K_60: [102  91 135 125 108 154 134 160 133 116 121 200]
K_453: [202 144 114 129 163 156 136 131  98 107 151 104]
K_84: [161 134 175 147  97 102 145 144 137 115 119 162]
K_127: [109 144 114 129 163 156 136 131  98 107 151 104]
K_788: [196  94 121 121 126 178 137 169 115 102 132 201]
K_812: [ 77 159 133 137 137 100 130 105 117 126 135  70]
K_487: [197 113 163 129 114 156 152 170 113  85 127 199]
K_477: [144 101  91 113 139 176 126 144  89  89 140 144]
q: [101  91] => K_477
q: [102  91 135 125] => K_60
q: [202 144 114 129 163 156 136 131  98 107 151 104] => K_453

K_477: [ 64 115 153 153 118  64 114 119 159 147 122 114  71]
K_788: [ 55 160  94 163  82 135 148 189 102 139  47 141  94]
K_60: [ 65 133 153 153 118  64 114 156 189 139 102 119  94]
K_487: [ 55 160  94 163  82 135 148 189 102 139 119 156  94]
q: [189 102 139 119 156] => K_487
q: [ 65 133 153 153 118  64 114 156 189 139 102 119  94] => K_60
q: [ 64 115 153 153 118  64 114 119 159 147 122 114  71] => K_477
then: [115 153] => [153 118]
then: [163  82 135 148 189 102 139 119] => [156  94]

K_960: [114 111 153 144 156 132  71 156 136  97 128 107 124 141 107 138 134 108
 150 103  93 163 137 108 101  93 129 145  65 123  98 113 128 146 173 154
 136]
K_84: [132 131 114 100 107 124 189 100 119 153 138 143 117 106 140 147 112 175
  98 153 159  82 115 158 178 171 139  99 201 113 154 152 113  98  74  72
 131]
K_933: [ 99 132 135  53 101 108 159 113 124 153 100 135 144 159 122 135 156 170
 106 164 121 112 104 149 151 175 146 119 157 111 128 155 116  88  83  90
 120]
K_453: [142 154  97 164 149 119 136  87 139 138 105 130 119  85 182 156 131 118
 141 117 146 125 122 149 175  76 153 135 131 139 179 115  99 113 116 150
  85]
K_812: [137 105 144 188 162 128  76 140 139  83 141 107 111 125 135 128 117  87
 157  84  96 156 143 111 112  71 131 146  64 128 107 103 131 158 185 157
 140]
K_60: [119  94 169  99 115 126 109 175 107 115 135 108 141 155  65 100 164 107
 132 123  78 171 130 102  83 123 117 137  77 122  83 108 132 138 178 126
 142]
K_946: [ 90  98 182  75 118 116 117 146 128 111 145 108 130 187  83 121 122 160
 121 132 109 113 117 113 102 182 119 133 128  88  65 165 143 122 119  90
 171]
K_788: [ 87 133 157  34 102 106 139 122 129 140 109 116 149 166 100 130 152 177
 105 163 109 109 119 113 102 117 182 123 131 111  94 169 129  97  91  94
 130]
K_335: [169 111 107 191 152 140 123 136 119 118 152 123 102  76 139 114 120  89
 142  99 119 153 158 125 136  72 132 126  96 133 151  92 127 142 175 155
 130]
K_477: [139 140 105 137 120 127 162  90 131 146 140 131 111 103 162 148  95 154
 117 142 167  77 127 146 178 145 136 113 194 116 154 145 110 104  90  97
 126]
K_487: [176 110  89 197 138 144 135 114 130 130 133 122  98  58 150 127 136  96
 133  96 132 146 155 132 161  61 130 128 119 144 172  84 115 137 166 148
 107]
K_127: [142 155  91 155 145 119 146  75 149 139 105 130 113  89 194 177 115 147
 135 131 155 101 123 159 193  92 153 126 153 129 180 133 107 111  90 136
  80]
q: [102 106 139 122 129 140 109 116 149] => K_788
q: [117 113 102 182 119] => K_946

K_453: [150  90 154 146  99 137 110 137 102 120 104 115 120 118 134  65 133 126
 135 198  79 172 135 104 100 130 127 171 135 156 128 118 115 167 108  66
 114 120 148 158 113 125 130 108 107 141 144  89]
K_933: [138 163 167 137 159 125 113 124 104  98 121 158 118 126 107  64 139 149
 130 201 126 170 117 107 124 156 116 184 131 137 132 166 140 206 129  91
 172 121 145 202 173 130 133 162  91 137  96  64]
K_84: [127 129 134 163 137 127 135 123 139 130 126 143 143 136 100 120 121 120
 114 118 136 113 133 134 128 127 127  94 131 138 128 134 131 134 128 142
 117 117  88 131 127 115 126 106 124 126 116 140]
K_812: [135 128  92 139 109 123 137 140 113 117 138 101 146 119 203 121 145 158
 140 154  96 113 139 135 168 150 133 114 128 118 122 125 140  84 126 104
 151 138 127 117 124 134 127 142 118 123 128  72]
K_788: [110  97 108 132 111 123 125 128 128 119 140 127  88 129 131 145 126 111
 125 115 139 148 116 122  89 130 130 155 121 118 135 115 116 143 133 139
  89 128 129 130 137 129 131 136 152 126 148 171]
K_960: [ 93 122 152 132 189 106 163 125 120 134 147 124 104 116  50 185 117 113
 119  58 146 101 109 128 114 119 130 129 122  94 140 142 104 101 143 172
 179 122 131  97 122 138 128 121 136 127 144 183]
K_487: [139 193 145 119 189 126 120 127 130 149 120 134 115 131  87 137 126 138
 133  99 147 101 124 132 168 131 120 146 129 139 107 177 150  93 132 187
 200 133  68  98 118 152 135 135 139 128 104 154]
K_127: [123  79 103 141 118 104 142 127 131 134 163 137 103 146 163 130 119  90
 128 138 107 156 106 144 120 145 131 163 136 141 120 164 133  92 154 119
  85 105  88 152 129 130 126 131 137 136 101  80]
q: [133  99] => K_487
then: [130 137 129 131 136 152 126] => [148 171]
then: [127 131 134 163 137] => [103 146]
q: [105  88 152] => K_127

K_453: [129 105  95 134 125 129 119  60 136 134 135 122 125 129 123 142 130 128
 136 128 134 141 131 124 134 134 134 128 126 122 153 119 127 103]
K_477: [129 105  95 134 125 129 119  60 136 134 135 122 125 129 123 142 130 128
 136 128 134 141 131 124 134 134 134 128 126 122 153 156 127 115]
K_933: [132 129 126 135 114 127 150 147 134 124 153 134 128 128 123 124 141 142
 125 129 134 136 130 133 113 131 125 126 131 128 109 116 130 146]
K_960: [129 105  95 134 125 129 119  60 136 134 135 122 125 129 123 142 130 128
 136 128 134 141 124 143 130 132 108 122 128 104  90 129 109 112]
q: [129 105  95 134 125 129 119  60 136 134 135 122 125 129 123 142 130 128
 136 128 134 141 124 143 130 132 108 122 128 104  90 129 109 112] => K_960
then: [125 129 123 142 130 128 136 128 134 141 124] => [143 130]
q: [136 130 133] => K_933
then: [125 126 131 128] => [109 116]
q: [129 105  95 134 125 129 119  60 136 134 135 122 125 129 123 142 130 128
 136 128 134 141 131 124 134 134 134 128 126 122 153 156 127 115] => K_477

K_84: [ 95 118 145  57  83 157]
K_453: [170 130  82  84 160 168]
K_487: [146 192  90 138 203 147]
K_812: [ 95 118 132 192 167 100]
K_335: [192 166 100  87  76 138]
K_946: [ 95 118 145 192 167 100]
K_788: [132 124  96 150 205 140]
q: [ 95 118 132 192 167 100] => K_812
q: [145 192] => K_946
then: [100  87] => [ 76 138]
then: [ 95 118 132] => [192 167]
q: [ 95 118 145 192 167 100] => K_946
q: [ 95 118 145  57] => K_84

K_487: [152 179 148  98 146 207  75 146]
K_335: [118 108 184 156 160  97 167 132]
K_127: [122  93 162 147 145  89 171 132]
K_812: [157 163 111  88 140 174  97 129]
K_946: [156 121 190  83 195 150 124 118]
K_453: [144 106 174 112 169 121 141 124]
K_933: [162 106  69 104  92  94 136  64]
K_477: [157  84 159 124 162  92 171 102]
K_960: [112 113 150 159 136 101 147 140]
K_84: [ 93 146 150  83 190 195 128 166]
K_60: [176  87  82 118 107  80 158  64]
K_788: [141 140  88 103 119 140 100  95]
then: [190  83 195 150] => [124 118]
then: [106  69] => [104  92]
q: [158  64] => K_60

K_127: [177 198 121 162 153 100 166 129 175 125 180 170 122  35 158 173 167 163
 133 110 176 173  40 147 149 140  68  74 172 167]
K_60: [174 113  87 190 167 130 204 128  92 130  90 194 175  93 186 160  99 154
 144  97  87  92  85 120 159 185 105  92  93  78]
K_812: [ 64 149 133  59  90 156  56 127 146 142 148  53  87 140  69  67 137 127
 131 127 153 160 154 167 114  64 165 144 148 157]
K_788: [200  54  77 169 117 122 159  72 199  61 211 153 134  98 148 185 212 105
  93 184 197 171  56  86 111 141  54 117 206 189]
K_477: [119 102  71 105  98 189 101 160 128 180 117 106 111  64 113 119 112 175
 160  85 108 158  94 171 149 101 146 108 120 130]
K_487: [ 93  85 120 159 185 105 174 120 136 105 131 204 165  65 180 198 121 162
 153 100 131 139  69 120 157 171  73  78 134 129]
K_335: [167  96 121 113 128  76 104  56 214  60 207 110 113 139  92 136 214  75
  73 197 214 161  98  80  84 100  67 160 212 196]
then: [ 60 207 110 113 139  92 136 214  75  73] => [197 214]
q: [ 92  85 120 159 185 105] => K_60
q: [180 198 121 162 153 100] => K_487
q: [153 100 131 139  69 120] => K_487
then: [180 117 106] => [111  64]

K_812: [160 171 124 113 181 148]
K_946: [ 58 160 146 116 165 153]
K_84: [ 58 160 173 185  48 110]
then: [160 173] => [185  48]
q: [116 165] => K_946
q: [ 58 160 173 185  48 110] => K_84
then: [160 173 185] => [ 48 110]

K_84: [141 134 121 133 164 139]
K_960: [141 134 121 133 164 143]
K_487: [143 131 116 129 199 145]
K_933: [127 167 115 113 146 139]
K_812: [143 131 116 129 199 130]
q: [143 131 116 129 199 145] => K_487
q: [141 134 121 133 164 143] => K_960
q: [143 131 116 129 199 130] => K_812

K_335: [ 65 198 140 112 110]
K_127: [140  64  61 108  83]
K_960: [ 96 140  77  76  71]
K_453: [ 96 140 198  79  87]
K_946: [ 96 140 105  79 186]
K_477: [149 124 136 152 175]
K_60: [104 185 102 186  88]
K_84: [175 107  83 175 141]
K_812: [102 129 199  86 195]
K_788: [104 185 102 186 154]
K_933: [ 96 140 198  79 186]
K_487: [107 185 117 177  90]
q: [104 185 102 186 154] => K_788
q: [ 96 140 105  79 186] => K_946
q: [ 96 140 198  79  87] => K_453
then: [149 124] => [136 152]
q: [ 96 140 198  79 186] => K_933
q: [104 185 102 186  88] => K_60
q: [ 96 140  77  76  71] => K_960

K_946: [122 136 148 124 138 141 136 126 119 130 135 139 107 128 137 140 151 109
 128 116 121 123 127 114 129 157 109 109 145 123 115 116 130 124 162 111
 122 132 143 124 136 133 148 134 148 118 133 133 114 137 128 133 134 123
 103  97 130 118 151 138 125 126]
K_812: [135 126  92 113 134 109 128 141 112 125 112 112 107 131 126 135 118 126
 117 133 161 133 120 136 154 124 129 121 154 129 140 143 125 137 138 133
 133 118 124 133 123 118 137 125 121 123 117 128  84 136 106 119 119 106
 166 117 121 120 124 113 110  93]
K_335: [125 139 121 141 123  81 156 139 128 123 142 132 139 116 126 137 120 106
 131 100 134 159 136 136 111 118 139 125  93  90 112 111 134 116 120 170
 141 127 117 119 113 128  70 135 102 117 161 137 178 102 145 128 125 133
 155  66 129 134 122 125 138  96]
K_960: [127 161 130 134 121 148 152 132 151 134 136 149 106 123 137 135  94 154
 120 135  99 108 106 140 137 164 123 118 142  42 131 155 122 127 144 142
 137 136 111 119 136 133  70 123  93 151 110 130 166 122 129 130 129 107
 117 139 130 127 146 108 142  95]
K_453: [132 151 135 109 132 107 126 133 109 127 125 115 140 133 130 127 102 157
 114 103 156 124 110 118 125 136 119 123 127 108  86 114 137 104 138 133
 133 118 124 133 123 118 137 125 121 143 117 128  84 136 106 119 119 106
 109 117 121 120 124 113 110  93]
K_933: [117 151 127 121 128 147 115 119  77 140 110 145 117 134 119 148 132 128
 137 122 119 134 129 133 123 131 123 128 127 126 129 114 122 119 113 109
  98 130 131 112 128 115 117 120 103 126 143 132  87  89 117 124 129  86
 192 118 116 151 113 128 153 145]
K_127: [125 139 121 141 123  81 156 139 128 123 142 132 139 116 126 137 120 106
 131 100 134 159 136 136 111 118 139 125  93  90 112 111 134 116 120 170
 141 127 117 137 134 109 140 107  88 130  98 125 140  82 141 133 125  97
 119  70 130  88 127  96 137  90]
K_60: [124 125 120 121 141 116 156 131 147 158 130  79 145 141 131 149  92 124
 127 114 133 122 150 129 111 110 115 130 127 177 126 201 127 123 139 120
 147 127 127 151 137 126 124 138 170 122 119 116 101 149 134 142 115 162
 129 140 119 140 106 111 153 141]
K_477: [132 151 135 109 132 107 126 133 109 127 125 115 140 133 130 127 102 157
 114 103 156 124 110 118 125 136 119 123 127 108  86 114 137 104 106 123
 127 125 133 125 128 105 104 117 119 127 153 129 128 138 145 128 146 118
 133 132 124 113 140 140 147 109]
K_84: [121 112 135 136 132  95 140 142 138 131 127 144 134 110 118 121 115 146
 133 107 142 137 144 128 118 101 133 119 117  90  77 133 126 146 143 156
 144 123 121 106 139 150 136 129 139 126 123 119 174 135 133 121 118 166
 101  79 143 178 112 137 158 140]
K_788: [108 112 141 123 127  99 128 125  84 130 105 102 144 162 122 134 156 106
 156 117 120  98 163 108 147 103 132 133 148 171 105 137 120 160 116 103
 119 135 136 141 122 119 141 130 109 110 178 141 102 148 141 120 110 104
  96 174 141 148 138 122 113 149]
q: [132 151 135 109 132 107 126 133 109 127 125 115 140 133 130 127 102 157
 114 103 156 124 110 118 125 136 119 123 127 108  86 114 137 104 106 123
 127 125 133 125 128 105 104 117 119 127 153 129 128 138 145 128 146 118
 133 132 124 113 140 140 147 109] => K_477
q: [132 151 135 109 132 107 126 133 109 127 125 115 140 133 130 127 102 157
 114 103 156 124 110 118 125 136 119 123 127 108  86 114 137 104 138 133
 133 118 124 133 123 118 137 125 121 143 117 128  84 136 106 119 119 106
 109 117 121 120 124 113 110  93] => K_453
then: [166 117 121] => [120 124]

K_487: [119 144 112 146 158 109 138 151 133 134 118 117 133 150 146 152 145  87
  92 166 121 131  95 146 147 126 177 185]
K_788: [119 144 112 146 158 109 138 151 127 134 118 117 133 150 146 152 145  87
  92 166 121 131  95 146 147 126 177 185]
K_335: [127 131 118 117 133 150 124 149 122 128  95 105 129 152 140 159 145  96
  97 172 121 134  82 138 156 127 192 184]
K_477: [145 133 135 144 157 108 151 150 118 113 137 128 117 134 152 145 146  87
  92 172 136 115  72 178 159 153 202 183]
q: [127 134 118 117 133 150] => K_788
q: [119 144 112 146 158 109 138 151 127 134 118 117 133 150 146 152 145  87
  92 166 121 131  95 146 147 126 177 185] => K_788
then: [ 92 172 136 115  72 178 159] => [153 202]
q: [ 82 138 156] => K_335

K_487: [ 64 194 158 110  39  61 154 103 146 104]
K_812: [194  61 110  64 158  39 103 116  56  72]
K_453: [146 186 177 109 135 121 171 119 175 101]
then: [194  61 110  64 158  39] => [103 116]
q: [194 158 110  39  61] => K_487
then: [194  61] => [110  64]
then: [194  61 110  64 158  39 103] => [116  56]

K_84: [158  86 106 107 149  89 163]
K_812: [107 171 149 137 113 174  89]
K_960: [110 140 205 142 169 158 128]
K_933: [ 84 143 153 178 104 129 129]
K_946: [167  99 159 146  85 110 145]
K_788: [123 166 186 114 161 190  93]
K_453: [130 102 151 135 154 107 158]
K_477: [ 88 149 185 166 132 150 123]
K_60: [150 157 146  85 159 183  91]
K_127: [ 96 105 156 178 125  93 166]
K_487: [142 105 162 116 174 122 151]
q: [146  85 159] => K_60
q: [149 137] => K_812

K_60: [138 119 137 140 132 182 130  77 124 150 131 176 140 178 118 177  96 170
 167 122 113 159 102 167  81 161 171 135 158 116 134 164  72 164 182  95]
K_477: [190  97 145 177 175 144  89 168 116  69  74 125 119  65  86 146 121 137
 136 174 117 137  92 119 134 173  72 125  76 193 101 119 107 107 132 155]
K_453: [190  97 145 177 175 144  89 168 116  69  74 125 119  65  86 146 121  92
 117 174 136 137 119 137 134 173  72 125  76 193 101 119 107 107 132 155]
then: [167  81 161 171 135 158 116 134] => [164  72]
q: [121 137 136 174 117 137  92 119] => K_477
q: [190  97 145 177 175 144  89 168 116  69  74 125 119  65  86 146 121  92
 117 174 136 137 119 137 134 173  72 125  76 193 101 119 107 107 132 155] => K_453
then: [177  96] => [170 167]
then: [137 119 137] => [134 173]
then: [122 113 159 102 167] => [ 81 161]
q: [190  97 145 177 175 144  89 168 116  69  74 125 119  65  86 146 121 137
 136 174 117 137  92 119 134 173  72 125  76 193 101 119 107 107 132 155] => K_477

